M =
[[139 113 120 139 118 120 128 135 137 126 110 126 119]
 [135 113 118 138 117 122 132 134 134 129 117 131 122]
 [130 114 120 135 117 125 134 131 131 129 125 137 124]
 [130 128 117 128 127 129 128 134 127 142 134 123 150]
 [130 127 136 127 128 130 116 130 129 119 127 124 128]
 [138 127 129 129 145 141 124 128 132 116 129 108 131]
 [123 131 115 129 121 121 139 132 128 147 132 134 136]
 [131 114 111 134 124 134 150 129 128 130 134 128 130]
 [124 118 127 129 120 132 132 128 125 124 136 139 126]
 [138 115 126 137 119 120 123 134 136 123 110 127 118]
 [131 115 134 132 119 127 116 132 132 115 121 133 119]
 [144 125 123 135 138 131 125 132 136 123 115 108 127]
 [132 120 136 131 120 125 114 132 132 116 119 130 119]
 [118 148 136 118 138 135 128 122 122 126 150 127 132]
 [128 131 137 125 131 131 117 128 128 119 130 123 129]
 [128 129 119 128 133 136 136 128 125 133 143 123 144]]
Indices start at 1.
The top-left entry: 139
The entry at row 1, column 2 -> 113
The bottom-left entry -> 128
The entry in the top-right corner: 119
The entry at row 1, column 3 -> 120
The entry in row 2 and column 1 is 135
What is the entry in the bottom-right corner?
Answer: 144
What is the entry in row 3 and column 1?
Answer: 130
What is the entry in row 3 and column 2?
Answer: 114
What is the entry at row 2, column 2?
Answer: 113

Questions about the matrix below. Counting starts at 1.
1) Which number is the entry in row 3 and column 2?
2) Which number is the entry directly above 156?
3) Which number is the entry at row 1, column 3?
4) Which number is the bottom entry of the column that holds the smallest entry?
5) Which number is the entry in row 2 and column 2?
6) Which number is the entry in the top-right corner?
7) Which number is the maximum?
8) Which number is the entry in the top-left corner?
[[135 107 127 128]
 [145 128 141 145]
 [123 107 120 106]
 [156 129 143 130]
 [128 109 118 128]
 [143 109 132 128]
 [133 128 135 150]
 [101 128 112 122]
 [100 130 128 129]
 [101 133 114 132]
 [155 128 128 128]
 [105 128 128 142]
 [132 149 135 150]
 [123 128 121 106]]
1) 107
2) 123
3) 127
4) 123
5) 128
6) 128
7) 156
8) 135

[[125 141 139 140 142 130 142 119 121 149 118 129]
 [127 121 130 142 128 136 122 113 143 130 111 123]
 [114 112 132 134 112 154 115 114 110 134 103 144]
 [128 116 110 117 110 115 116 128 104 114 126 135]]
Indices start at 1.
Find the entry in the top-right corner.
Answer: 129
Find the top-left entry.
Answer: 125
Find the entry just left of 132.
Answer: 112
The entry at row 2, column 1 is 127
The entry in row 2 and column 3 is 130
The entry in row 3 and column 1: 114
The entry in row 2 and column 2 -> 121
The entry directly above the smallest entry is 111
The minimum -> 103
Find the entry at row 1, column 3.
Answer: 139
Find the bottom-right entry.
Answer: 135
The entry directly below the smallest entry: 126
Find the maximum.
Answer: 154

[[123 121 142 135 129]
 [125 125 141 142 127]
 [143 122 117 125 140]
 [124 126 121 119 120]
 [126 127 120 130 119]
 [146 135 126 132 134]
 [118 140 138 152 140]
 [123 131 134 144 126]
 [122 118 137 124 124]
 [119 120 134 132 119]
 [130 122 125 119 123]
 [122 122 131 126 118]
 [131 143 118 124 129]
 [124 131 118 119 120]]
Rows and columns are numbered from 1.
Find the entry at row 2, column 1.
Answer: 125
The entry in row 2 and column 3: 141
The entry in row 3 and column 1 is 143
The entry at row 1, column 3 -> 142
Find the entry in row 1 and column 1.
Answer: 123
Find the entry directly below the smallest entry.
Answer: 121
The bottom entry of the column that holds the smallest entry: 118
Find the entry in the bottom-right corner.
Answer: 120
The smallest entry -> 117
The entry just left of the smallest entry is 122
Find the entry at row 2, column 2.
Answer: 125
The entry directly above 146 is 126
The entry just right of the smallest entry: 125
Find the entry just right of the largest entry.
Answer: 140
The entry in row 1 and column 2 is 121
The entry in the bottom-left corner -> 124
Find the maximum.
Answer: 152
Find the entry directly below the largest entry.
Answer: 144
Find the entry in the top-right corner.
Answer: 129

x =
[[122 129 124 125]
 [134 126 119 129]
 [105 135 114 127]
 [130 125 127 133]
 [124 135 116 128]
 [124 128 134 120]
 [116 121 118 135]]
The entry just left of 118 is 121
Find the smallest entry in the first row.
122
Find the 4th entry in reading order.
125
The entry just right of the smallest entry -> 135
The entry directly below the smallest entry: 130
Find the last entry, reading row by row.
135
Find the entry just right of 121.
118
The second entry on the diagonal from the top-right corner -> 119
The entry directly above 126 -> 129

[[128 152 131 128 129 149 129 127 127 127]
 [128 124 149 148 128 128 129 149 128 130]
 [128 127 127 148 128 149 128 128 127 129]
 [128 125 151 148 127 127 128 128 128 129]
 [148 152 130 129 148 128 149 148 150 148]
 [129 128 150 149 129 148 148 128 130 129]
 [128 149 127 128 130 150 128 147 128 128]
 [148 151 145 129 148 127 149 149 150 149]
 [129 129 151 148 128 128 149 149 128 129]
 [149 146 129 128 150 148 148 127 149 127]
 [148 150 126 128 148 148 128 128 148 147]
 [128 150 127 128 129 149 129 127 127 127]
 [148 147 127 128 147 148 128 128 148 147]]
Counting starts at 1.
Read off the entry at row 2, column 2.
Answer: 124
Read off the entry in row 1 and column 3.
Answer: 131
Read off the entry in row 1 and column 2.
Answer: 152
The bottom-right entry -> 147
The entry at row 3, column 1: 128
The entry directly below 125: 152
Read off the entry at row 1, column 1.
Answer: 128
The entry in the top-right corner: 127
The bottom-left entry: 148
Read off the entry just left of the smallest entry.
Answer: 128
The entry in row 3 and column 2: 127
The entry in row 3 and column 3: 127
